Named moves come first, each a turn or a mirror and shown by rows before and after it. Which of them, in which order, take the first row of each pair that follows to the second? Write the first one first, as in the answered first pair.
move beru:
[-14  -8  14 -39   6  12 -11   2]  ->  [ -2  -6   1 -40  11  15 -19   0]
[ -5  -1 -10  11 -16   4   0 -16]  ->  [ -8   0  -9   9 -16   3   0 -16]
[ 10 -11  -1  31 -29 -18 -21   2]  ->  [  5 -13   7  32 -34 -17 -17   3]
[ -2  -4  42  13 -51  -7 -14   5]  ->  [ 39   0 -10   8 -29  -7 -42   0]
move Pega:
[ 12  23  -9   3 -16   1  29  -4]  ->  [-18   7  14  14  18  18  19  -1]
[ 17   7 -13  -3 -13  -5  -8   0]  ->  [ -9  -9   5   6  15  12 -15   4]
[ -9  -6  38   9 -10  16 -16   7]  ->  [ 16   7  20   0 -38   2 -11   4]
[ -8  18  -6  15  11  13  24 -11]  ->  [ -4  20  -9  12   5  11  25 -11]
move dup:
[-13   0  -3  11 -18   2 -13  12]  ->  [ -9  -1  -8  -4   0  13 -18  13]
[ 9  6  9  3 -2  2  9  2]  ->  [10  4  4 -2  5  5 12  1]
[ 10   3  31  -1 -13  14 -20  12]  ->  [-15   1   3 -17  36   7   2   5]
move Zitib:
[  9   5 -19  25  18  15   7  -7]  ->  [ -4  -6 -16  24  29   8   7  -8]
[  7  17 -28 -13   0 -23  23   0]  ->  [  0  11 -27 -14   4 -29  23   1]
[  7  22  -6  12  -1   9  11 -15]  ->  [-24   1  -3   8  19  -5  10 -11]
move Dad:
[-5 -7 -5 -2 11  8 -7  0]  ->  [  0  -1 -11   0   7  10  -7  -3]
[ -3  -8  -5   4  -2  -7 -19  -4]  ->  [  2  -3  -7  10  -6  -6 -16  -7]
[ 4  2 20  5 -4 13 -2 -9]  ->  [ 2 -4 21 -4 -1  9 -6 -6]
[-12  -2  25 -16   3   7   6   9]  ->  [ 10  -1  10 -28   2   5  -9   9]
Then:
Each pair is 2 to 4 moves apart.
[-18   0  38 -14 -12   9  21   9]  ->  [-24  -6  19  19  29  23   6  -3] => beru, Dad, Pega, Dad
[ 19 -26 -13 -25   0 -36 -13  10]  ->  [ 13 -19  41  -3 -14   7 -19  14] => Dad, Dad, Dad, dup
[-19  -9 -10  -5  21  -6   2   0]  ->  [ 18   9 -14   7 -15   0  -7  -2] => Dad, Zitib, dup, dup
[-22  -3  27  -2   1  11  22   2]  ->  [  1  -2  17 -21  16  26   2   7] => Pega, dup, beru, Pega
[ -9 -10 -10  -9 -14 -37  -1   5]  ->  [ 14  16   1 -26  15  20  -6   8] => Pega, Zitib, beru, dup
[-17   9 -12   2  22   3  26  -6]  ->  [-13 -13  23  -6  14  12 -18  10] => Pega, dup, Pega, Dad
[  2  -7  24   4  -2  28 -23   8]  ->  [ -5  -9 -31  20  -1 -19  -1  -9] => dup, Dad, dup, beru
[ 27 -21 -16  -5   2 -26 -31   5]  ->  [ 18 -17   3  41  -9 -10 -25  -5] => Dad, Zitib, dup, Dad
[-5 -3 18 29 10 13 -7  4]  ->  [  2 -18   7  -9  -5 -23 -16  15] => Dad, Pega, Zitib, dup
[ 21  19  34  19 -27  33   5   6]  ->  [ 25  -1 -27 -15 -35 -41  10  11] => beru, Zitib, Pega
[ -3   7 -49   1  44 -11   4 -14]  ->  [-13  19  45  15 -39  18  17   0] => Zitib, dup, dup, beru
[-46  -6   6 -20   6 -28  29  13]  ->  [-46   0  31   1  27  19  14  12] => Pega, Zitib, Pega
[ 15  15  -7  28 -26  -3   3 -16]  ->  [ 33   8  -4  -8 -11   8 -28   0] => Zitib, Pega, Zitib, dup
[ -5  15   7  13 -25  -8  26  -5]  ->  [-15 -12  16  -3  29  11 -15   9] => Dad, Dad, Dad, Pega
